(in the rows, 128 means zero)
Y: rows in several groups, each row roughly a mix of its group's directions (one row in no group)
Y (121 x 11)
[[123 133 135 175 135 111  90 168 145 151 160]
 [100 112  73 139 128 122 103 140 171 152 115]
 [168  64 122 148 117 104 138 116 124 116 149]
 [ 86 116 133 150 123 127  97 160 140 177 102]
 [134 152 122 147 148 143  99 197 127 143 141]
 [171 145 165 121 123 116 133 178 107 122 157]
 [138 155 148 149 120 179 108 100 108 121 169]
 [ 87 149 103 151 141 130 111 190 137 131 121]
 [ 87 120 135 142 142 148  81 159 127 108 167]
 [ 94 122  71 120 127 140 109 137 147 138  81]
 [159 124 162 164  97  96 168 112 140 131 142]
 [ 63 132 133 101 125 164 102 116 121 108 119]
 [111 129 133 105 116  76 162  91 161 112 119]
 [109 121 129 155 141 156  69 123 135 161 157]
 [143  95 145 148 131 118 108  94 139 183 158]
 [116 115 118 135  90 110 168 102 155 149  84]
 [ 97 158 110 134 116 131 117 183 135 171 114]
 [126 188 157 124 135 103 146 168 112 114 138]
 [104 133 135 123 162 139  81 148 125 104 178]
 [134  87 104 168 147 124  91 142 152 158 147]
 [140  84 121 152 130 164  79 117 144 155 119]
 [137 121 117  94 163 141 126  66 132 103 148]
 [110 192 117 102 118 132 163 132  98 120 130]
 [131 109 140 162 152 132  80 155 133 161 163]
 [110  75 101 143 139 117  90 121 164 150 124]
 [177  88 160 132 163 138 117 131 112 101 143]
 [141 111 142 135 101  77 166 109 160 152 143]
 [150  87  94 112 126 162 128 136 134 129  75]
 [140 101 132 104 138 133 164  95 125 126  68]
 [143 160 116  98 112 136 179 113 128  81 125]
 [151 159 144  92 105 126 173  98 103 108 129]
 [117  90  82 111 127 160 113  98 145 121  94]
 [ 93 171 126 150 130 132  96 178 141 140 144]
 [ 92 148 103  78 122 151 121 100 117 131  92]
 [145 164 156 146 103 101 170 153 103 135 152]
 [163  95 159 153 159 121 101 144 140 132 168]
 [134 102  86 151 129 142  98 140 181 141 148]
 [171 117 159 172 121 116 144 147 120 161 156]
 [139 142 141 110 165 169 100 145 106 113 172]
 [120 127 141 144 162 136  87 154 125 112 186]
 [ 97 118  86 121 113 118 145 126 152  90  82]
 [107  81 114 124 142 127  80  99 164 137 123]
 [115  74  94 136 144 106 102 132 169 141 120]
 [140  70 103 119 127 113 141 137 128 129  74]
 [155 111 158  89 126 108 166  96 110 114  99]
 [ 77 129 104 100 102 137 126  98 136 123  85]
 [114 101 113 117 102 104 154  69 147 120 104]
 [152 128 163 157 114  90 150 158 118 162 155]
 [130 128 102  94 108 126 156 113 141 129  63]
 [ 82 111 100 145 110 104 116 148 144 142  81]
 [118 162 142 103 114 100 176 105 110  91 122]
 [124 132 121 130  88 125 172 121 142 156  73]
 [166 155 153 137 148 131 125 152 146 138 186]
 [101  84 128 159 137 105  85 142 159 145 137]
 [133 112 116  98 101 125 167  93 131 117  76]
 [175 121 166 120 138 131 145 105 101 116 173]
 [143 130 182 114 150 138 119 134 105  75 144]
 [159 141 103 131 101 116 150  76 158 123 158]
 [169 123  87 105 133 128 143  91 134  87 147]
 [146 146 162 139 135  74 153 172 124 119 138]
 [171 154 158 105 134 147 153  99 129 105 163]
 [144 131 168  84 138 147 162  94 112 108 107]
 [127 156 136 118 103 105 189 110 119  91 121]
 [122  92 104 100 116 147 111 107 108 113  72]
 [ 82 113  97 105 119 131 119 126 143 121  70]
 [135 170 129 124 149 158 126 137 108  97 183]
 [165 143 127 126 114 138 152 188 123 153  98]
 [170 155 184 118 138 138 154 133 106 125 152]
 [167 139 161 160 117  90 146 131 126 137 171]
 [116 139  85 111 120 125 165 101 138  81 102]
 [111 118  97 118 126 143 138 132 125 153  56]
 [161  85 152 149 105 137 144 115  96 168 131]
 [ 68 114  89 120 108  94 122 121 124 114 107]
 [103  99  92 109 103 110 131  82 150 133  98]
 [ 94  93 113 140 154 139  73 140 156 130 114]
 [122  90  97 157 130 128 102 121 158 179 121]
 [134  80  99 119 127 121 148  91 127 133  77]
 [131 173 164 110 110 122 175 132 101 102 125]
 [159 165 151 103 149 169 136 115  89 113 139]
 [109  97 136 164 134 109  86 161 145 162 144]
 [124 172 141  98 104 160 141  78 148 127 128]
 [124  72 132 137 154 133  75 107 146 126 131]
 [145 153  82 125 121 165 141 137 110 170 100]
 [184  84 117 149 125 159 125 157 132 142 124]
 [158 152 119 136 136 170 108 151 105 144 178]
 [167  76 116 156 143 144  97 119 127 159 133]
 [122 150 121  94 108 102 179 122 126 104  87]
 [ 80 112 121  90 124 132  95  92 144 136  98]
 [ 87 137 120 110 124 167  94 120 142  92 163]
 [145 119 144 165 146 126  94 155 149 154 177]
 [178 128 141  92 143 155 138  93 100 133 104]
 [154 125 148 116 161  74 143 145 106 146  95]
 [131 143 114 128  92 111 190 103 148 138 102]
 [133 162 169 125 115 103 172 135 108  94 149]
 [112  97 136 149 160 127  68 151 137 132 155]
 [157 160 151 133 114 113 143  95 131 125 187]
 [113 128  88  92 140 110 142 119 186 109 132]
 [162  80 155 149 143 155  94 105 117 114 124]
 [103 109 114 112 160 130  68 119 156 118 152]
 [ 93  84 100 128 121 132 107  76 134 133 109]
 [124 172 155 116 108 121 170 152  93 100 119]
 [148 150 165 144 159 120 111 158 108 133 178]
 [124 151 152 121 166 163  98 161 103 124 163]
 [128  93 106 112 160 139  91 156 160 147  96]
 [ 90 148 142 149 102 101 125 127 125 188 139]
 [158 159 172 135 143 125 136 171  93 119 145]
 [ 86 130  84 125 108 133 132 129 127 153  75]
 [139 112 122 149 140 189  81 131 108 140 139]
 [174 171 153 113 132 161 139 154 130 100 121]
 [117 127  97  90 107 126 147 105 134 130  67]
 [112 136 149  91 183 122  96 146 113 102 142]
 [160 143 169 129 145 128 131 150  99  88 166]
 [159 123 145 141 153 139 113 127 121 112 198]
 [118 144 136 112 114  65 167 142 153 131 105]
 [174 140 146 129 105 151 174 136 106 134  93]
 [108 140  89 105 138 176  93 133 150 103 145]
 [111 118 108 104 104 122 149 122 135 134  56]
 [161 116 146 147 105 105 176 112 115 158  95]
 [101 111 122  89 130 108 136 124 135 111  63]
 [135 150 146 176 123 110 110 155 147 141 179]
 [109 122  99 132 146 160  83 134 143 105 176]]

which group is each row in? (one row of each group first)
[107  99  77 131 138 140 100 100 154 157 108]
W
[ 96 129 102 172 115 111  92 165 143 146 146]
Z
[137 173 175 111 147 116 141 144  95  96 127]
P

[137 116 126 144 164 161  83 131 133 118 179]
P
[105  85  92 127 116 101 130  93 170 136 124]
P
[140 126 122  93 119 138 168 117  95  95  81]
P
[105 125 116  79 125 104 154  99 158 124  89]
P
[ 99 159  77 121 112 145 106 127 172 118 133]
Z
[ 73 144 118 105  94 159 120 107 149 106 115]
Z
[145 153 168 141 117 103 171 148 103  99 151]
W
[165 134 149 167 129 131 142 180  96 139 143]
W
[148 144 124 152 106 107 171 106 133 171  92]
Z
[ 82 104 124 125 126  94 132  72 122 132 152]
P
[178 122 153 149 137 167 120 160  93 133 141]
P
